147  130  132  147  121  131  125  126
140  135  139  135  124  129  131  128
135  150  103  120  133  135  109  119
120  110  145  133  126  119  140  141
110  133  138  125  121  106  121  137
112  134  138  123  123  111  121  139
-> 138

136  131  133  110  127  121  120  123  123  133  126  134  132  132  114
117  122  126  132  120  138  128  115  129  125  131  128  131  136  118
155  142  151  114  146  116  146  141  117  129  115  130  117  111  138
155  142  151  114  146  116  146  141  116  130  115  130  117  111  138
124  125  130  122  122  132  125  116  126  128  129  131  132  135  114
127  127  131  118  123  129  123  118  125  129  128  132  132  134  114
102  116  104  157  117  142  121  128  142  123  140  121  132  136  138
114  121  124  136  119  140  129  115  131  124  132  127  131  136  120
121  125  129  125  121  134  126  115  127  127  130  130  132  135  115
144  135  137  106  133  114  122  130  121  135  123  134  130  126  119
130  128  132  115  125  126  122  119  124  131  127  133  132  134  113
-> 132

110  117  117  123  109  120  126  127  126
130  125  113  119  107  119  144  117  126
112  130  118  125  136  138  112  129  116
125  156  111  137  130  138  141  141  118
122  122  134  123  124  153  122  127  113
112  136  120  120  126  143  132  117  124
141  101  142  131  146  127  119  131  121
145  124  138  125  138  146  139  110  113
-> 138

124  119  119  118  113  113  112  107  103
128  131  130  133  136  135  136  135  138
134  132  131  134  132  131  128  134  137
135  132  133  129  130  128  128  123  125
137  138  139  145  144  147  152  150  146
130  129  128  129  130  128  130  129  125
125  127  128  126  128  126  130  128  131
130  126  126  125  123  118  118  120  121
130  129  132  128  128  127  129  126  125
134  129  130  130  133  128  130  127  125
-> 130

143  133  130  122  142  130  136  124  141  136  135  136  119
141  133  118  127  146  134  136  125  132  136  137  136  118
142  133  122  125  144  130  136  125  135  136  137  137  119
132  133  105  136  145  134  136  128  121  135  138  136  119
141  131  142  117  132  134  131  124  145  135  129  135  121
-> 142

127  129  129  127  130  131  121  129  124
119  130  133  126  134  143  115  129  138
132  128  126  129  126  122  132  128  123
122  129  131  127  132  138  121  128  136
137  127  124  130  123  115  138  128  117
124  127  129  128  128  131  135  125  144
123  129  131  127  132  137  118  129  130
117  130  134  125  135  145  113  129  139
127  130  130  127  131  133  115  131  118
134  130  127  128  129  125  114  133  103
133  127  125  129  125  120  136  127  125
123  126  129  128  128  132  137  125  148
-> 129

129  114  119  127  105  125  132  116  124
128  132  127  129  132  130  128  131  127
128  135  130  129  138  130  127  134  128
128  129  131  127  129  127  126  128  129
127  143  138  129  152  131  124  141  132
128  131  129  128  133  129  127  131  129
128  126  126  128  126  128  129  127  127
129  124  121  129  120  129  131  126  125
128  133  131  129  135  129  127  132  129
127  128  133  127  130  126  126  127  131
130  123  120  129  118  128  131  124  124
-> 120
---
[[118 117 136 122 128 125]
 [143 123 117 105 123 123]
 [115 136 132 121 124 112]]: 123

[[130 127 125 113 124 106 127]
 [127 138 131 124 121 135 131]
 [124 126 120 127 126 127 131]]: 135

[[126 133 153 134 126 125]
 [125 133 123 134 128 130]
 [134 137 132 123 115 117]]: 128

[[130 134 136 125 129]
 [134 138 149 114 116]
 [132 126 135 134 120]]: 114

[[150 119 121 110 116 152]
 [156 123 120 114 111 144]
 [117 120 108 126 158 139]]: 111

[[133 135 133 148 126]
 [120 127 120 106 144]
 [138 139 136 155 121]]: 106

[[127 133 135 105]
 [142 123 127 131]
 [140 140 139 133]]: 127
---
[[138 126 122 149 136 138 132]
 [133 132 124 144 139 126 139]
 [121 135 126 122 131 127 133]] out 135

[[127 128 147 135 121 145]
 [106 128 126 134 153 120]
 [117 127 139 130  99 138]] out 127

[[132 124 129 126 100 127]
 [126 132 138 138 149 140]
 [130 125 125 123 109 122]] out 125

[[111 140 143 149 136]
 [138 148 105 144 108]
 [134 127 135 125 133]] out 127

[[128 150 143 151 144]
 [108 148 105 105 108]
 [125 144 129 126 128]] out 144

[[129 128 127 136 125 133 127]
 [124 128 129 155 128 128 128]
 [125 130 122 110 129 132 129]] out 130
---
[[117  99 125 138]
 [131 129 153 137]
 [130 142 115 106]] >> 130

[[124 119 126 113 128 126]
 [146 131 147 118 139 120]
 [130 121 153 132 122 111]] >> 130

[[131 134 124 157 136]
 [112 123 129 123 113]
 [146 131 120 128 128]] >> 146

[[136 104 114 115 114]
 [144 130 123 106 135]
 [108 117 133 132 114]] >> 108

[[106 130 128 126 133]
 [115 120 140 128 119]
 [119 140 127 114 133]] >> 119

[[124 125 137 129 127 130 126]
 [127 123 133 127 129 128 125]
 [130 106 118 125 129 128 139]] >> 130

[[153 157 121 142 112]
 [147 148 121 134 113]
 [104 118 127 138 132]] >> 104
---
[[121 124 139 109 153]
 [131 113 115 112 115]] -> 112

[[119 156 143 143]
 [103 140 147 117]] -> 147

[[101 140 119 119 134]
 [112 146 112 139 137]] -> 139

[[107 131 104 102]
 [116 123 115 120]] -> 115

[[121 146 125 121 147 126]
 [119 117 108 127 103 115]] -> 103

[[157 138 125 139]
 [106 124 125 122]] -> 125
---
[135 110 143 149 139] => 110

[[ 99 139 154 107 146 152]
 [135 148 111 146 123 140]
 [106 149 118 101 109 117]] => 118

[[146 130 150 132 112 130]
 [130 129 124 140 144 113]] => 124

[122 108 120 122 105 107 131] => 122

[100 129 109 116] => 100

[[111 121 113 142 118 133 104]
 [136 149 104 150 106 108 131]] => 150
---
[[127 136 119 131 124 109 129]
 [119 135 120 131 130 100 127]] >> 136, 135

[[130 155 138 138]
 [120 140 124 130]] >> 155, 140

[156 119 140 147 120 142] >> 156, 147

[113 150 144 134] >> 150, 144

[[128 122 121 108 109 136]
 [144 131 129 119 107 142]
 [134  99 128 123 118 112]] >> 144, 142

[133 136 122 155] >> 155, 136

[145 155 123 128 100] >> 155, 145

[145  99 103 127] >> 145, 127

[124 146 129 147 107 135] >> 147, 146
---
[106 131 127 125 146] yields 127

[[116 123 125 148 157 123 135]
 [140 136 133 106 100 130 127]] yields 140

[123 134 143 137 146 149] yields 143

[[130 156 108 146 103]
 [113 141 140 117 113]
 [135 135 145 121 127]] yields 145

[143 111 138 144 153 152] yields 144

[119 116 133 128 104 131] yields 128

[[133 123 106 108]
 [112 143  99 102]] yields 123

[137 128 143 150 145 131] yields 143

[108 100 134 148 116 113] yields 116
---
127,148,127,145,131
133,106,120,125,117
129,126,138,138,145
out 138

116,119,132,120,137,121,122
105,110,128,114,138,116,117
107,115,108,115,116,111,112
out 116

127,126,112,133,123,122,106
141,136,108,134,141,118,144
127,135,125,152,125,129,153
out 125

126,116,139,138,120,135,105
112,123,134,141,143,129,130
134,116,133,108,149,105,126
out 149

125,135,130,138,158
115,110,147,138,108
114,126,121,127,153
out 121

118,112,148,156,124,114
126,113,152,156,125,121
129,110,146,154,122,104
out 154

120,108,133,141,104,125
152,108,128,135,146,117
112,151,120,116,142,131
out 116

138,127,112,106
128,117,103,113
103,118,121,146
out 118

125,110,130,111,139
149,119,133,125,156
120,104,143,113,138
out 143
---
[[128 127 118 109 135 137 134]
 [128 137 109 104 121 138 133]] Answer: 134, 128

[[124 145 134 115 105 120]
 [134 124 128 125 146 125]] Answer: 120, 134

[[ 98 100 111 119 118]
 [133 128 132 145 152]] Answer: 118, 133

[110 121 127 130 147 101] Answer: 101, 110

[104 129 144 130] Answer: 130, 104

[[140 123 133 149]
 [134 151 138 136]] Answer: 149, 134
---
Input:
[[123, 133, 155, 116, 155, 128],
 [99, 153, 147, 131, 116, 115],
 [100, 139, 132, 143, 121, 122]]
Output: 100

Input:
[[124, 123, 124, 118, 128, 115],
 [125, 123, 126, 142, 157, 122],
 [128, 123, 125, 126, 121, 130]]
Output: 118

Input:
[[110, 130, 133, 128, 111, 121],
 [149, 121, 118, 143, 105, 140],
 [147, 137, 112, 132, 144, 142]]
Output: 110

Input:
[[114, 129, 129, 105],
 [114, 128, 128, 104]]
Output: 105

Input: [109, 98, 134, 128, 147, 138]
Output: 109

Input: [153, 126, 125, 149]
Output: 126

Input: [139, 121, 134, 132, 115, 106, 112]
Output: 112
---
[147 133 123 112 102 112] out 147, 112

[153 125 103 106 145 158] out 153, 158

[[147 148 131 136 105]
 [152 146 145 109 115]] out 147, 115

[[109 119 103 106 153]
 [103 155 143 122 111]] out 109, 111

[[149 151 153 149 153 158]
 [158 104 111 126 144 146]] out 149, 146

[104 151 124 117 105 157 116] out 104, 116

[147 124 101 127 127 133 151] out 147, 151
---
[[125 122 149 112 119 128 128]
 [130 107 140 104 112 129 127]
 [129 113 127 105 123 109 113]] → 113

[[127 123 123 134 140 130 126]
 [129 113 122 141 154 134 130]
 [128 116 139 128 144 126 141]] → 141

[[127 125 137 123 129]
 [130 121 117 113 121]
 [125 112 103 110 133]] → 133

[[114 118 126 100 106]
 [148 136 145 113 148]
 [112 119 124 101 105]] → 105

[[149 110 134 136 109]
 [110 154 107 133 141]
 [146 119 114 144 136]] → 136

[[128 124 125 125 132 139 127]
 [108 107 145 146 125 119 115]
 [136 135 137 134 136 123 122]] → 122

[[108 119 127  98 113 109]
 [145 143 126 104 113 144]
 [145 100 138 152 138 132]] → 132

[[113 124 141 136 125]
 [141 128 106 124 141]
 [110 114 134 138 131]] → 131
